In the data rows, 128 means zero.
Here are some numbered points:
tensor([105, 136, 168, 177, 121,  98, 144, 197]) 0
tensor([139, 175, 105, 167, 111, 117, 120, 116]) 1
tensor([ 96, 162, 115, 101,  93, 136, 107, 108]) 2
tensor([115, 141, 115, 114, 133, 123,  98, 144]) 3
tensor([128, 166,  68, 138, 144, 137, 120, 136]) 4
tensor([ 92, 123, 143, 157, 125,  94, 112, 148]) 5
tensor([120, 139, 112, 134, 170, 107, 156, 168]) 6
tensor([148, 124, 129, 177,  84, 121, 141, 137]) 7
tensor([185, 108, 134, 155, 110, 114, 150, 110]) 8
tensor([104, 116, 133, 127, 164, 137, 138, 153]) 9
tensor([154, 117, 132, 135, 158,  96, 115, 123]) 10
tensor([133, 163, 110, 117, 106, 146,  84, 133]) 11
tensor([190,   5, 158, 247,  76, 170, 255, 142]) 12
tensor([ 83, 183,  37, 207, 120, 111, 136,  97]) 13
tensor([120, 127, 152, 164, 111, 143, 121, 108]) 14
tensor([138,  32, 168, 132, 145, 138, 227, 148]) 15
tensor([120, 146, 128, 112, 100, 149, 105, 130]) 16
tensor([148,  86, 154,  66, 141, 144, 126, 137]) 17
tensor([183, 129,  97,  94, 100, 119,  49, 110]) 18
tensor([164, 126, 107, 123, 148, 130,  99, 111]) 19
tensor([130, 137, 120, 119, 177, 110, 147, 166]) 20
tensor([103, 171,  80, 214, 124, 131, 109, 118]) 21
tensor([ 99, 128, 125,  72, 144, 153, 127, 148]) 22
tensor([106, 185,  74, 220, 101, 147, 108, 122]) 23
tensor([117, 117, 159, 143, 120, 127, 104, 105]) 24
tensor([ 55, 100, 153, 169, 141,  73, 114, 134]) 25
tensor([139, 154, 113, 136, 134, 118, 108,  95]) 26
tensor([144, 124, 152, 112,  94, 135, 142, 123]) 27
tensor([142, 161, 115, 146,  65, 151, 132, 119]) 28
tensor([132, 112, 124, 106, 173, 117, 115, 144]) 29
tensor([186,  86, 153,  65, 136, 143, 128, 130]) 30
tensor([120, 138, 135, 119, 117, 155,  95, 142]) 31
tensor([130,  60, 213,  72, 149,  96, 144, 132]) 32
tensor([126, 172,  57, 132, 132, 129, 114, 130]) 33
tensor([141, 110, 125, 136, 121, 110, 120, 129]) 34
tensor([197,  99, 186,  79, 135, 117,  84, 143]) 35
tensor([206,  86, 139,  92, 138, 135, 135, 130]) 36
tensor([185, 110,  85, 125, 112, 110,  97, 107]) 37
tensor([136,  78, 155, 136, 159, 123, 180, 133]) 38
tensor([127, 133, 166, 152, 107, 146, 117, 111]) 39
tensor([126, 129, 132,  87, 132, 139, 127, 138]) 40
tensor([112, 130, 111, 132, 134, 118,  85, 140]) 41
tensor([178, 106, 184, 123, 167, 138, 138, 211]) 42
tensor([158, 112, 131,  46, 146, 145,  89, 137]) 43
tensor([102, 137, 116,  93, 140, 155, 113, 147]) 44
tensor([147, 169, 112, 159, 105, 118, 109, 118]) 45
tensor([122, 181,  50, 129, 140, 139, 113, 129]) 46
tensor([ 65, 155, 169, 151, 100, 134, 116, 130]) 47
tensor([150, 112, 148, 130, 113, 104,  82, 107]) 48
tensor([ 99, 196,  49, 252, 100, 141,  91, 116]) 49
tensor([114, 114, 146, 134, 144,  72, 135, 121]) 50
tensor([123, 112, 148, 121, 149,  97, 130, 120]) 51
tensor([141,  59, 169, 150, 100, 172, 212, 174]) 52
tensor([143, 120, 140,  89, 142, 116, 141, 108]) 53
tensor([143,  67, 161, 128, 190, 132, 163, 172]) 54
tensor([118, 116, 153, 133, 140,  80, 130, 122]) 55
tensor([ 97,  76, 162, 116, 140, 142, 182, 131]) 56
tensor([163,  82, 188,  45, 172, 123, 118, 146]) 57
tensor([145, 139, 142, 132, 117, 157,  89, 150]) 58
tensor([139, 132, 123, 126, 127, 109, 135, 115]) 59
tensor([ 82, 141, 131, 149,  85, 134, 124, 115]) 60
tensor([117, 155, 114, 138, 129, 113, 103, 135]) 61
tensor([151,  85, 135, 144, 167, 117, 161, 125]) 62
tensor([151, 105, 137,  88, 178, 123, 115, 143]) 63
tensor([ 74, 148, 138, 175,  75, 125, 119, 115]) 64
tensor([119, 133, 139, 164, 109, 153, 104, 102]) 65
tensor([106, 120, 117,  88, 157, 158, 127, 154]) 66
tensor([115,  82, 157,  91, 144, 143, 188, 128]) 67
tensor([ 69, 163,  83, 193, 147, 110, 144, 105]) 68
tensor([144, 128, 153,  70,  98, 135,  84,  88]) 69
tensor([ 50, 167, 104, 169, 121, 128, 102, 142]) 70
tensor([132, 126, 125, 104, 146, 133, 113, 134]) 71
tensor([116, 119, 149, 132, 141,  83, 139, 122]) 72
tensor([118, 152,  95,  95, 131, 133, 115, 113]) 73
tensor([ 87, 137, 139, 128, 139, 132, 113, 107]) 74
tensor([128, 136, 108, 127, 121, 146, 140, 117]) 75
tensor([147, 149, 105, 214, 101, 175, 200, 103]) 76
tensor([ 69, 201,  75, 148,  88, 109,  98, 126]) 77
tensor([150, 152, 111, 131, 138, 146, 110, 128]) 78
tensor([105, 178, 129,  93,  69, 152, 103, 103]) 79
tensor([139, 133, 140, 124, 117, 152, 156,  87]) 80
tensor([ 99, 138, 182,  81,  95, 147, 111, 121]) 81
tensor([147, 108, 126,  90, 150, 116, 102, 124]) 82
tensor([ 91, 125, 137,  86,  91, 174,  67, 148]) 83
Which five points above are nearest to each new point by angle? Their numbers follow each, smallest number first.
tensor([ 80, 130,  91, 163, 157, 108, 129, 119]) 13 21 25 68 70
tensor([158, 136, 157,  63,  97, 144,  95,  87]) 18 43 69 79 81
tensor([150, 120, 131, 125, 154,  80, 109, 119]) 10 50 51 55 72
tensor([123, 132, 122, 119, 157, 126, 113, 143]) 3 20 29 63 71
tensor([130, 121, 129,  62, 140, 147, 125, 139]) 17 22 40 43 71
tensor([149,  80, 162,  65, 137, 136, 123, 131]) 17 30 32 43 57
tensor([136, 116, 125,  73, 144, 156, 136, 135]) 17 22 40 43 66
tensor([113, 109, 130, 120, 172,  95, 137, 123]) 29 50 51 55 72
tensor([117, 117, 137, 100, 129, 130, 142, 121]) 17 40 53 56 67
tensor([ 47, 163, 147, 120, 106, 163, 113, 154]) 47 60 70 74 83
tensor([152, 103, 136,  96, 167, 118, 113, 152]) 29 57 63 71 82
tensor([164, 117, 139, 112, 144,  86, 103, 124]) 10 34 35 48 82
tensor([ 72, 203,  68, 136,  96, 117,  93, 122]) 2 33 61 70 77
tensor([104, 133,  95, 165, 163, 124, 130, 134]) 4 13 21 49 68
tensor([175,  37, 212,  97, 208, 121, 163, 161]) 32 38 54 57 62
tensor([121, 168,  65, 135,  84, 164, 130, 103]) 23 28 33 46 75
tensor([ 59, 190,  92, 118,  99, 129, 105, 135]) 2 61 70 77 79
tensor([155, 150, 102, 222,  98, 189, 212,  99]) 7 12 28 75 76
tensor([129, 111, 174, 135, 152, 120, 111, 150]) 32 35 42 54 57
tensor([124, 152,  90, 129, 102, 154, 131, 110]) 2 28 33 46 75
tensor([116, 115, 165,  73, 105, 163, 130,  93]) 17 27 40 69 81
tensor([ 75, 196,  76, 147,  88, 119, 104, 128]) 13 23 61 70 77
tensor([157, 128, 121,  76, 123, 141,  90, 143]) 18 40 43 71 82
tensor([128, 136, 116, 145, 159, 114, 142, 164]) 0 6 9 20 54
tensor([138, 182,  80,  86,  72, 158,  56, 116]) 2 11 16 18 79
tensor([ 78, 193,  71, 144,  92, 118, 107, 114]) 13 33 61 70 77
tensor([132,  61, 205,  67, 146, 101, 147, 139]) 17 32 51 57 67
tensor([117, 107, 139, 111, 171,  92, 135, 117]) 29 50 51 55 72
tensor([136, 129, 168, 112, 111, 104, 105, 143]) 32 35 48 57 81
tensor([148, 120, 132, 131, 111, 101,  96,  88]) 18 26 34 37 48
tensor([146, 148, 126, 137,  91, 112, 110, 103]) 1 26 28 45 48
tensor([141, 149, 102, 120,  74, 129, 130, 111]) 2 28 45 75 79
tensor([ 72, 213,  70, 170,  94, 119, 107, 132]) 13 23 49 70 77
tensor([130,  68, 202,  68, 133, 100, 140, 130]) 17 32 51 57 67
tensor([161, 166,  97,  87, 105, 153,  90, 129]) 11 16 18 73 78
tensor([158, 116, 114, 150, 152,  94, 111, 116]) 10 19 34 37 59
tensor([130, 111, 118, 103, 189, 103, 122, 126]) 10 29 63 71 82
tensor([178, 103, 175, 123, 172, 144, 134, 209]) 35 42 54 57 63
tensor([164, 116, 136, 124, 147,  88, 101, 122]) 10 34 35 48 82
tensor([114, 131, 142, 190, 127,  84, 109, 131]) 0 5 21 25 55
tensor([152, 125, 121, 141, 145,  86, 115, 122]) 10 34 50 55 59
tensor([139, 177, 120, 145,  87, 119,  98, 115]) 1 11 28 45 77
tensor([ 87, 177, 114, 100,  83, 129, 101,  89]) 2 16 73 77 79
tensor([106, 155,  98, 189,  99, 138, 187, 109]) 13 21 23 68 76
tensor([123, 163, 128, 108,  95, 155,  93, 133]) 11 16 31 79 83
tensor([123, 138, 135, 110, 113, 157,  91, 140]) 11 16 31 58 83
tensor([112, 123, 151, 171, 110, 138, 122, 115]) 14 24 39 64 65
tensor([197,  93, 106, 122, 108, 109, 110, 113]) 8 18 34 36 37
tensor([135, 137, 187,  76, 102, 130, 104, 132]) 27 35 57 69 81
tensor([134, 119, 163, 152, 153, 123, 114, 150]) 0 5 10 42 54
tensor([150, 112, 134, 142, 155,  80, 105, 119]) 10 34 50 51 55
tensor([110, 181, 128, 100,  74, 148, 108, 106]) 2 11 16 28 79
tensor([120,  97, 122,  84, 112, 161, 194, 121]) 15 52 56 67 80
tensor([160, 113, 143, 122, 165, 172, 125, 183]) 9 42 54 63 66
tensor([107, 126, 137, 114, 149, 124, 130, 133]) 9 22 29 51 66
